Rotation paths and how fast each direction turns (degrees per step)
Each turn is a multiple of 5 degrees from 10 to 175, or 0.
Each row of a path follows its step; steps can be skipped.

step 0: [-18  -4 -15  -5  11  -1 -13 -46  44 -37 -43  25  35  -3   2 -19  30   4
   8   8  15 -31 -38 -35 -42  13 -17 -41 -16 -36  -9  -5 -58  11  40  19]
step 1: [-12 -26  -4 -28  20   1   0 -24  34  14 -25 -17   8 -39 -26  21  22 -37
  20  47  14  -7 -21 -11  33 -11 -88  -3 -23 -10 -34 -27 -24  16  -2  24]
step 2: [-13 -27  31 -46 -13  17 -30  -2  -5  43 -12  -1 -12 -15  10  18  34  10
  11   5 -48 -22 -61 -26  -1 -14 -28  61 -19 -35  26 -46 -25  -5  -2   8]
step 4: [ 25  -3 -16 -14  56 -13  -6 -14 -29 -20 -47 -36   1 -20  54  -4  21 -11
  -2 -29 -13  16 -10 -12 -56 -10  -9  -5 -35  15  54 -38  48  -6  14  -7]
step 5: [-15   9 -63 -45  32 -15  45  11 -34 -24 -60   0  25 -29 -34  19  18 -28
  -9   0  -7 -32  12 -16 -13   8  29 -17 -40  -8  31   5 -10  -4  34 -14]
step 6: [  1 -24 -29 -21  53  33  24   9 -24   3 -31  36  25 -12 -15   4  49  13
   5  42 -18  32 -22  40  -2   6 -13 -17 -63  24   3  16 -41 -10 -29  23]
step 7: [ -2 -35  16  -8 -38 -24   3   3 -30  -5 -42  53  -3 -37  42   0  14 -18
  -1   1 -19   4 -41   0  34  16  16 -17 -40   6 -26 -28 -71 -22 -12   6]
step 8: [ 14 -47  40 -28  23 -15   9 -10  31   8 -43  30 -12  13  43 -15  51  19
  -2 -15  52 -15  22 -31  -5  24  -9 -21   0 -24 -18 -50 -37   1 -31  18]
step 10: [-18   7 -23 -64  26   2 -39  -1  -9  63 -31   4  14 -15 -34  51  14  10
 -11 -26  -9  16 -12 -60 -15  36 -12  -5   5 -15  27  -2  -2  39   0   4]
Directions:
[  9   0  14 -10 -10   4  -6  -1  14   7  -4 -11   2 -17   4   2   9   7
   0 -13  -2   5  16  -4   0 -12  -5  16   9  -3  -4  -4  -5   4  -6 -16]  55
[  5  -6 -19   0  -4   6   6  -3  -6  12   6 -14  16  -8 -17   4   2   8
   0   2   7   2   5  -2  -5   7 -17  -8  -1  -5   1   3  -5  -2  22  -5]  80
[ -3  21  -3  -3   7  13  -4 -18   0  -8  -5   7 -11 -15 -11   1   0   6
  -6   2  -1   5  -2  -8  -3  -2   5 -13   3   8   6  10   5 -15  -3 -15]  60
[ -2  -6   4  -7   2  17 -19   2   4  -5  10  11   1   8   2   1  10  16
  -8  -5  10   5  -1  10 -17  -1  -4   0  -2   3  21  -6  -1   5   4  11]  175
[  9  -1 -13  -8 -11  -2   6   2   4  -3   4   4 -22  12   3  -1  20 -11
   9  -1  -8   9   3  -5   2  -4  -4   7  -9   6   7  11  11   1  14  -7]  40
[-11   2   2  -8 -10  -7  -1  -8  -4  -2 -10   2   8   5  11  -2  -3  11
 -10   8  -8   4 -10   1  15   5  12   6  10  -2  10  -4  -2   8  24 -13]  145
[ -1   1   4  -2   4   6  -1   1   2  -6   4 -19  -4  -2  -6  -6 -11  -3
  -7   8   6  -6 -14   3  -6  -6   4  17 -27 -11   3  -5  11   2   2 -13]  35

step 1: [-10 -53  15  14 -12  13 -14 -11  32 -75   9  15   0  -2  16  11 -39  13
  -9 -16  24  38  14 -35 -24  20 -20  30  -4   6 -37  -8  -7   3  16  -4]
step 3: [ 34  -9 -26 -16 -10 -33 -21 -61 -10 -17  64  43 -16   0   1   6  -3   7
 -14  -4  21  19  -1  11  16 -17 -20  15 -12  26 -24 -12  33  25   0  36]
step 4: [ 46  30 -15  12  30  -6  50  24   2  22  18 -29  22 -14  20 -22 -14 -13
 -23  -7 -26  -7 -31 -17  -1 -30 -40 -15  22  20  25 -14   0  -8  48 -22]
step 6: [-27   4   2  21 -18   8   9  -4 -12 -22 -32 -47  14  -8  23 -14   6   6
 -35 -28  31 -45 -28  10  20 -56  -1 -18  40 -16  14 -20  12 -19 -15 -30]
step 7: [-19 -35   3  29   4  17 -14  10   5 -10 -13  52  -9  43  15  43 -23  -7
  14 -30  -8  32  -5  59  -6   9  11   5 -27 -16  26 -39   7  28   0 -26]
step 8: [-12  39   9  21 -13  28  18 -26 -21  -4 -29  37 -41   0 -37 -42 -19 -16
 -23  10 -15 -40  -3  -1  -4 -16  -3 -58  13 -31 -31  -5  -8  -5   4  -2]
step 9: [  2 -58 -19   6  -1  15  13 -19  59 -13   5  24 -27   5  12 -18  -6  56
  19 -17 -10  18   4  -5   9  38 -31  12   7 -28  -3 -11   5  23  31  39]
step 10: [ 36  33  11  -2 -16  25   6  17  -8  -8   6 -31   8 -34 -42 -13 -23  11
 -24 -36  -7  -3   0 -41 -70  30 -22 -19  -6  -1 -13 -29 -11  -5 -16  -8]
step 11: [  9   5 -15 -23  -2   5 -26 -36  15 -32   3   8  40 -31 -39  20   4  45
  30  29   2  30 -23  23  24 -18 -27  35  -3  20   4 -16  35  34 -13  26]
Directions:
[-16  16  -1   6   0  -3   3  -1   8  -1   6   9   2   2   8   7  -1  -1
 -11   5  -7   6  -9 -11  -1  16   5   1   3   0  14  17  14 -12 -15   6]  0
[  8   0  -8  -1   0   7 -14   4 -11  11  10 -10  10  14  -8 -11  -3  -1
   6  -7  -3  16 -13  -1   1 -10  -2   5  15  18  -1   8   8  -6   0   7]  45
[ -1   2   8  15   9  12   4   3 -10 -11   1  -3 -12   2  -3  10   1  -5
   4   8   1 -14  -1 -15   8 -12 -10  20   1   1  -2  -6   6  -1  -2  18]  145
[  5   3   0  12 -11   2   9  -3  -5   0   4 -11  -9   7  13 -10  -3 -10
  12  -2   0  -3  -6  23   7  -6   9   5 -10 -12  12   2   4 -17  -3  -7]  40
[  1   6  -8   1  12 -10  -1   2   4   6  18   1  -2  10   4   3 -14  -8
  16   7  -5 -10  -2  -4  10   8  -7 -20   9 -15 -12  -1  -1   1   9   4]  80
[ 16  -9 -12   5  10  -4  -9   1   2   1 -12  -9 -14   3  19   5  -7  -6
  -5   2  10  11   8 -11 -15   1  -7  -5   5  -1  13  -8  10  -3  -1  -4]  125
[ -6  -2  -4  -9  -6   6   9 -19  -8   6   7  -2   4   2  -5   5   8  -7
  -6  18   7   8   4   1 -15 -10  -1  -2   5 -15 -18  -4  13  -8  -7  -3]  140
